Turns, then the turns between two rows, first turn first; the first pair answered:
q134 (before -> after):
[ 1.99  0.86  0.24 -1.11 -0.61  0.41  0.08  0.16  2.22  0.20 -2.29  1.46
 -0.39  2.61 -1.87  1.95  0.70 -0.06 -0.27 -0.22  0.60 -1.71 -0.93 -0.46
  0.53 -1.57 -0.37 -2.32  0.87 -0.03 -0.10  0.55 -1.74  1.55 -1.48 -0.80
 -0.44 -2.03 -1.45 -1.50 -0.43 -0.39 -1.35 -0.21 -2.16 -1.90 -1.97]  ->  [ 2.08  0.66  0.31 -1.02 -0.67  0.29 -0.05  0.23  2.17  0.14 -2.30  1.39
 -0.26  2.81 -1.76  2.08  0.60 -0.12 -0.13 -0.15  0.63 -1.59 -0.85 -0.44
  0.45 -1.62 -0.26 -2.52  0.98 -0.01  0.00  0.54 -2.01  1.63 -1.21 -0.85
 -0.47 -2.22 -1.48 -1.32 -0.61 -0.34 -1.46 -0.15 -2.21 -1.53 -2.08]
[ 1.37 -0.19 -0.86  1.53 -0.48  1.86 -1.01 -0.49  0.39  2.90  0.28 -0.16
  0.54  0.25 -0.44  1.81 -0.21  0.47 -1.95  1.34  0.43  2.62  0.20  0.24
 -0.81 -0.30 -1.31 -0.72  1.66  0.51 -1.13 -0.11  0.47  0.50  0.09  1.48
 -1.16 -0.20  0.44  0.64  1.70  0.48 -0.50  0.49  0.87  0.60 -1.54]  ->  [ 0.88  0.32 -1.21  1.32  0.09  2.41 -0.76 -0.55  0.35  2.47  0.00 -0.16
 -0.52  0.01 -0.30  0.77 -0.13  0.24 -2.08  1.08  0.06  2.80 -0.22 -0.27
 -0.57 -0.76 -1.66 -0.49  1.50  0.77 -1.15 -0.41  1.02  0.45 -0.67  1.18
 -1.32 -0.69  0.49  0.58  1.80  0.09 -0.58  0.23  0.66  0.13 -1.63]
[ 0.86  0.67  1.23 -1.30  0.05  0.93 -0.84  0.27  2.14 -0.12  0.41  0.40
  1.90  1.30 -1.28  1.79  0.36  0.51 -0.97  1.71 -0.83  1.00 -1.06  1.59
  0.32 -1.78 -1.49 -1.12 -0.75 -0.32 -0.48 -1.20 -0.99  1.02 -0.47 -1.74
 -0.75 -1.35  0.64 -1.22 -1.58 -0.10  0.31 -1.79 -1.45 -1.50 -1.35]  ->  [ 0.15  1.42  0.71 -1.09 -0.95  1.64  0.33 -1.20  2.39 -0.80 -0.54 -0.20
  1.11  0.96 -1.57  0.39  1.47  0.07 -0.60  1.25  0.20  0.14 -1.88  0.66
  0.43 -1.77 -1.77 -0.58 -1.14 -0.64 -0.95 -0.47 -0.16 -0.09 -2.19 -1.15
 -2.15 -0.85 -0.02 -1.47 -0.80 -0.05  0.58 -1.31 -1.41 -1.88 -0.56]
[-0.59 -1.57 -0.98  1.95 -1.41 -1.29  0.34 -2.45 -1.84 -0.10  0.55 -0.76
 -0.60 -2.07  0.38 -0.85  0.53  0.01 -0.02 -0.10  0.76 -0.33 -0.05 -0.79
 -0.51  0.21  1.42  2.21 -0.91 -0.90 -0.27  0.43  2.34 -1.65 -0.07  1.82
  0.46  3.01 -0.55  0.16  0.98  2.22  1.34  1.50  0.89  0.22  0.44]  ->  [ 0.09 -2.11 -0.35  1.53  0.58 -1.98 -1.51 -0.15 -2.21  0.49  2.06  0.36
  0.10 -1.99  0.89  0.60 -1.30  0.10 -0.69  0.55 -0.78  1.33  1.05  0.23
 -0.30  0.00  1.95  1.57 -0.58 -0.27  0.23 -0.76  0.98  0.34  2.58  0.79
  2.54  1.78  0.70  0.32 -0.32  1.87  1.30  0.52  1.29  0.77 -0.72]
q222 (before -> after):
[ 0.16  0.86  0.38  0.27 -1.73 -0.02  0.59 -0.97  1.19  0.08 -0.85  0.03
  0.27  1.05 -0.60  0.56  1.24 -0.02  0.65 -0.03  0.96 -1.97 -0.92  0.46
  0.38  0.34 -0.36  0.31 -0.23  0.18 -0.20  0.90 -0.42 -0.97 -0.14 -0.52
 -0.45 -0.39 -1.21 -0.92  0.04 -0.56 -0.65  0.75 -1.10 -0.48  1.11]  ->  [-0.74  0.66 -0.74  1.24 -0.55  0.26  0.62 -1.37 -0.21 -0.58 -0.06  0.08
 -1.38 -0.25  0.67 -1.23  0.86 -0.75 -1.35 -0.31  0.14 -0.55 -1.09 -0.86
 -0.03 -1.11 -0.40  1.26 -1.14  0.22 -0.07 -0.01  1.67 -0.67 -0.33 -0.13
 -0.13 -0.27 -0.67 -0.82  0.23  0.15 -0.12  0.44 -0.33 -1.28  0.84]
[-0.29 -0.90  1.21 -0.29  0.75 -1.18  0.64  0.94  0.33 -0.78 -0.49  0.13
 -0.38 -0.26 -0.48 -0.07 -0.11  0.86  0.83 -1.07  0.16 -0.31 -0.86  0.62
  0.06  0.97  0.20  0.03  0.86  0.83 -1.59  0.45  0.36 -0.15  1.42 -0.65
  1.28 -1.04  0.79  0.46  0.69  0.51 -0.39  0.11 -0.12  0.76  1.58]  ->  [-0.39 -0.56  0.71  0.38 -0.47 -1.15  0.94 -0.54  0.08 -0.83 -0.70 -0.20
 -0.02 -0.70 -0.61  0.06  0.42  0.52  0.75 -1.21  0.97 -1.07 -0.91  0.49
  0.07  0.81  0.49  0.12  0.92  0.11 -1.52  0.69  0.42 -0.84  0.72  0.08
  0.34 -0.08  0.24  0.34  1.03  1.37  0.29  0.94  0.36  0.79  1.90]
[ 0.74  1.35  1.47 -1.67 -1.60 -0.27  0.69  0.79  3.91  1.57 -1.36 -1.60
  2.32  1.78 -1.71  2.61  0.66  0.73  3.53 -0.68  2.35 -2.87 -1.24  1.17
  1.76  1.12 -0.57 -0.61  0.50 -0.82  0.21  0.83 -2.15 -1.13 -1.18 -1.31
 -1.44 -0.15  0.59 -1.27 -0.30 -1.62 -1.46  0.13 -0.35 -0.71  0.19]  ->  [-1.61  1.79 -1.82  1.50 -1.72  0.76  0.93 -2.36  0.76  0.15 -0.49 -2.06
 -0.63 -1.88  0.69 -1.00  1.07 -1.01 -0.16 -1.41  1.82 -0.74 -1.93 -1.73
  0.97 -2.07 -0.73  1.57 -1.38 -1.84  0.30 -1.02  2.64 -2.21 -2.43  1.19
 -2.62  2.05  0.25 -1.53  0.39  1.29  0.80  1.09  1.94 -2.90 -0.04]
q528 (before -> after):
[-0.99 -0.96 -0.82  0.51 -1.93 -1.84 -1.74 -3.06 -1.17  1.95  0.85 -0.85
  0.91  0.81  0.36  1.26  1.66 -0.96 -0.25 -3.05 -0.34 -0.35 -0.77  0.50
 -1.33  2.15 -0.01  1.19 -0.24  0.40 -0.82  0.74 -0.45 -0.32  0.41  0.77
 -0.32  3.21 -0.30 -0.97 -0.04  3.53  1.67  0.66  1.95  3.11  0.81]  ->  [-0.93  0.61 -1.04  0.12 -2.73 -0.54 -1.76 -3.08 -0.43  1.97  0.29 -0.73
  1.23  1.85 -0.34  2.12  2.37 -1.51 -0.92 -2.93 -0.44 -0.39 -1.27  0.79
 -0.69  0.84 -0.61 -0.35  0.28 -0.39 -0.31  0.10 -2.35  0.34 -0.58  0.31
 -1.26  2.19 -0.77 -1.87 -0.68  3.31  2.01  0.33  1.55  1.85  0.04]
[ 0.63  2.20 -1.78 -0.20 -1.58  1.71  0.78  1.21  2.22  1.13 -0.10 -0.52
  0.38  0.66  0.11 -1.28  2.91 -0.38 -1.40 -0.07  1.31 -0.06 -1.72 -2.35
  0.02 -0.67 -2.03  0.42 -0.70 -0.74  0.64  2.66 -1.90  0.78  1.01 -1.26
 -0.18 -0.58  0.39  1.44  2.55 -0.67  1.30 -1.28  0.17  1.61 -0.49]  ->  [ 0.85  1.64 -1.41 -0.15 -0.12  1.15 -0.21  2.52  1.41  1.31  1.08  0.08
  0.54  0.40  0.87 -1.12  1.65 -0.19 -2.15  0.31  0.15  1.05 -1.12 -2.12
  0.00 -0.82 -1.57  0.55 -0.73 -0.26  0.83  2.05 -1.92  1.65  2.87 -1.65
  1.51 -0.99  1.22  1.73  1.84 -0.65  1.20 -1.88  0.60  2.09 -1.30]
[-0.17 -0.61  0.41  0.48 -0.29 -1.42 -1.14 -0.04 -1.06  1.13  1.81  0.90
  1.08 -1.52  0.99  1.40  0.06 -0.13 -0.69  0.14 -1.06  1.30  0.89  0.44
  0.19  0.56  0.24 -1.61  0.35  1.01 -0.28 -1.03 -0.37 -0.43  1.71  0.56
  1.83  0.95  0.00  0.44 -0.35  1.74  0.49  0.09  0.35 -0.11 -0.64]  ->  [-0.52 -0.55  0.25  0.88 -1.61 -1.45  0.12 -1.51 -0.86  0.80  0.65  0.19
  0.89 -1.98  0.43  0.29  1.07  0.12  0.39 -0.21  0.31 -0.07  0.42  0.03
  0.00  1.26  0.12 -1.00  0.10  0.83 -1.00  0.10  0.74 -1.81  0.31  1.26
  0.53  2.26 -0.61  0.53  0.92  2.07  0.53  0.92  0.28  0.23  0.56]
[ 1.82 -0.46 -1.94  1.57 -2.21  2.06 -1.10 -0.63 -0.17  0.75  0.09  0.04
 -0.51  1.03 -0.04  3.40  0.94 -0.80  0.74  0.20 -1.27  0.84  2.10  0.86
  1.36 -1.49  0.04 -2.02  0.82 -2.79 -0.18 -2.00 -0.95  1.46  3.06 -2.24
 -1.14 -0.72  0.47 -1.06 -0.02  0.81 -0.07  0.08 -1.32 -0.47 -1.87]  ->  [ 1.74 -2.63 -1.23  2.27 -1.09  0.08 -1.32 -0.46 -1.28  0.74  0.97  0.17
 -1.08 -0.71  1.30  2.12 -0.34  0.23  1.84  0.07 -1.17  1.08  3.15  0.68
  0.56  0.09  0.89 -0.12  0.16 -1.64 -0.87 -1.24  1.62  0.70  4.81 -1.68
  0.51  0.93  1.19  0.09  0.51  1.22 -0.59  0.65 -0.90  1.33 -0.70]
Now pairs of rows:
Between the rows of a pair lie two turns.
[-1.49  0.53 -1.17 -1.21 -2.28  0.98 -0.49  0.29  0.44 -0.61 -0.35 -0.75
 -1.20  0.50 -0.18 -1.17 -0.23 -0.42 -0.08  0.33  0.51  0.57 -2.13 -0.07
  1.05 -0.08 -0.12  0.85 -0.48  0.19  0.81  0.90 -0.13  0.81 -1.60  0.11
 -0.49  1.57  0.09 -0.47  1.65  1.16 -1.45  1.07  0.92 -2.80  0.78]  ->  [-0.71 -0.30 -0.22 -1.41 -3.05  0.11 -0.66  0.53  0.72 -0.15 -0.42 -1.01
 -0.05  0.84 -0.49  0.15 -0.20  0.36  1.28  0.54  1.20 -0.13 -1.66  0.67
  1.07  0.96  0.27  0.31 -0.02  0.33  0.42  1.53 -0.95  0.53 -0.79  0.19
 -0.21  1.99 -0.07 -0.37  1.62  1.15 -1.62  1.72  0.85 -1.79  1.23] | q222, q134
[ 0.86  0.67  0.11 -0.48  1.11  0.10 -0.60  1.14  0.85  0.08  0.24 -0.35
 -0.50  0.90  0.01  0.15 -0.34  0.14 -0.58  0.52 -1.47  0.70  0.43  0.46
  0.36 -1.52 -0.72 -1.71  0.29  0.21  1.08 -0.78 -1.40  0.59 -0.04 -0.53
  0.04 -2.47  0.10 -0.25 -0.59 -1.18  0.58 -0.72  0.29 -0.35 -1.54]  ->  [-0.11 -0.66  0.24  0.20  0.78 -0.84  0.72 -0.42  0.14 -0.57 -0.12 -0.74
 -1.85 -1.13  0.66 -2.53  0.06  1.01  0.93 -0.04 -0.07 -0.29  0.49 -0.78
 -0.29  0.15 -0.22  0.75 -0.85  0.74 -0.11  0.93  1.99 -1.59 -1.01  0.61
 -0.24 -0.21  0.07  0.69  0.99 -0.60  0.18  0.56  0.42  0.93  0.54] | q528, q134
[-0.31 -1.37  0.08  0.47  0.52 -2.12 -0.44  0.71 -1.07 -0.75  2.88 -0.50
  2.25 -2.94  0.09  2.06 -1.51  0.14 -1.34 -0.77 -2.65  0.32  1.59 -0.05
 -2.17 -0.52  1.22 -0.39  0.65 -0.25  0.83 -1.34 -0.20  0.53  3.00  0.12
  1.70  2.40  0.63  0.83 -1.40  1.73  1.51  0.86  0.59  1.04 -1.19]  ->  [-1.28 -1.60  0.18 -0.05  2.46 -1.98  0.65  1.31 -0.73 -1.89  2.59 -0.77
 -0.21 -3.82  0.33 -0.91 -1.86  0.27 -0.93 -1.21 -2.89  0.33  1.22 -1.36
 -2.15 -0.05  0.72  0.89 -0.54  0.77  0.25 -0.40  2.20  0.13  1.82 -0.75
  1.82  1.73  1.14  1.22 -0.71  0.38  0.31  0.62  0.22  1.41 -0.15] | q528, q222
[-0.85 -0.56 -0.16  1.25 -0.54  0.18  1.12 -1.16 -0.14 -0.35 -0.45  0.17
  0.66  0.29  0.51 -0.89  0.16 -0.40  0.95 -0.44  1.02 -0.55  0.61 -0.71
 -0.01  0.01 -1.64  0.05 -0.08  0.21 -0.50  1.21  2.06 -1.46 -1.50  0.20
 -1.00  1.45 -1.24  0.13  0.79  1.59  0.34  0.92 -0.20  0.05  0.66]  ->  [ 0.07 -1.44  0.53  1.53 -0.33 -0.90 -0.45 -0.07 -0.69  0.51  0.77  0.81
  2.18  0.63  1.11  1.27 -0.99 -0.15  0.69  0.10  0.54  0.11  1.62  0.57
  0.11  0.21 -0.71 -0.44  0.48  0.21 -0.10  0.40  0.72 -0.50  0.76  0.29
  0.58  1.46 -0.69  0.25 -0.05  2.14  0.89  0.82  0.39  0.44 -0.32] | q134, q222
[-1.29  0.05 -1.01  1.19 -0.45  1.39  0.96 -2.81 -0.72 -1.01 -0.17 -0.32
 -2.00 -1.70  0.59 -3.38  1.31 -0.97 -0.48 -0.73  0.85  0.48 -0.81 -1.46
 -0.68 -0.97 -0.49  0.76 -0.95 -1.25 -0.75  0.08  2.11 -0.74 -2.36  1.64
 -2.50  1.52 -1.11 -0.51  1.04  0.89  1.20  0.54  0.65 -1.36  0.80]  ->  [-0.10 -0.62  0.80 -0.22 -1.27  0.38  1.63 -2.05  0.93 -0.36 -1.27 -0.82
 -0.64 -0.26 -0.80 -2.15  1.51  0.59  3.00 -0.86  2.43 -1.95 -0.22 -0.26
 -0.61  1.90 -0.24  0.56 -0.16 -0.36 -1.32  2.21  0.79 -1.59 -2.31  0.98
 -2.45  1.49 -1.35  0.10  1.51 -0.22 -0.27  0.97 -0.64  0.57  2.19] | q222, q134
[-0.87 -0.87 -0.34  0.97 -0.50 -0.63 -0.90 -1.14  0.01  0.44  0.08 -0.37
 -0.22 -0.94 -0.69 -1.51  0.42  2.08  0.36 -0.52  0.29  0.40 -0.84 -1.10
  0.29  1.52  0.14 -0.10  0.12 -0.89  0.61  0.78  0.21 -0.87  0.38  1.04
 -0.78  0.84  1.09  1.06  0.26 -1.08 -0.40 -0.60  0.46  0.93  0.60]  ->  [-0.66 -0.98  0.00  0.61 -0.04 -0.88 -1.00 -0.28  0.23  0.61  0.05 -0.32
  0.13 -0.50 -0.93 -1.05  0.26  2.41  0.58 -0.55  0.31  0.32 -0.67 -0.79
  0.31  1.67  0.26 -0.22  0.37 -0.48  0.66  0.99 -0.36 -0.35  0.48  0.60
 -0.35  0.41  1.17  1.08  0.04 -1.70 -0.80 -0.95  0.20  1.48  0.55] | q222, q222
[ 0.60 -2.66  0.78  0.92  0.82 -1.90 -1.74  0.75 -1.24  0.39  1.79  0.57
  1.39 -0.78  1.75  0.71 -2.48  0.31  0.03  0.50 -1.71  0.17  1.63  1.19
 -0.14  1.02  1.40  1.00 -0.59  0.11 -0.45 -0.10  0.67  0.98  3.19  0.31
  2.52  0.73  1.37  1.11 -1.23  0.28  0.40  0.32  0.32  1.00 -0.17]  ->  [-1.10 -0.36 -0.57  0.08  2.84  0.46 -0.86  1.63 -0.58 -1.35  0.65  0.42
 -1.93 -0.88  1.48 -2.52 -2.05 -0.78 -1.73  0.18 -2.45  1.19  0.27 -0.90
  0.30 -0.99 -0.09  1.24 -1.55  0.47 -0.18 -0.66  1.94  1.55  0.47 -0.95
  1.44 -1.39  1.72  0.41 -0.77 -1.65 -0.34 -1.01  0.14 -0.70 -0.26] | q222, q134
[ 0.31  1.12  0.58 -0.46 -0.83  0.75  1.95 -0.84  1.75  0.34 -1.19 -0.90
  0.29  0.00 -0.35  0.06  1.55  0.22  1.00 -1.10  0.48 -2.74 -0.85 -0.59
  0.58  0.64  0.93 -0.88  0.53  0.35 -0.99  0.77 -0.22 -1.24 -2.55  0.00
 -1.42 -0.99 -0.91 -0.09 -0.06  0.26  0.03  1.21 -0.25 -0.43  0.46]  ->  [ 0.15  0.75  0.88 -1.18  2.67  0.63  1.07  1.57  1.83  0.02 -0.40 -0.09
 -1.23  0.04  0.30 -0.89  0.17  0.52  0.28 -0.79 -1.40 -0.79 -0.72 -0.82
  0.66  0.22  0.88 -0.69 -0.14  1.60 -0.48  0.28  0.42  0.29 -1.31 -1.67
  0.64 -2.71  0.66 -0.01 -0.71 -1.22 -0.97 -0.23 -0.34  0.09 -0.11] | q222, q222
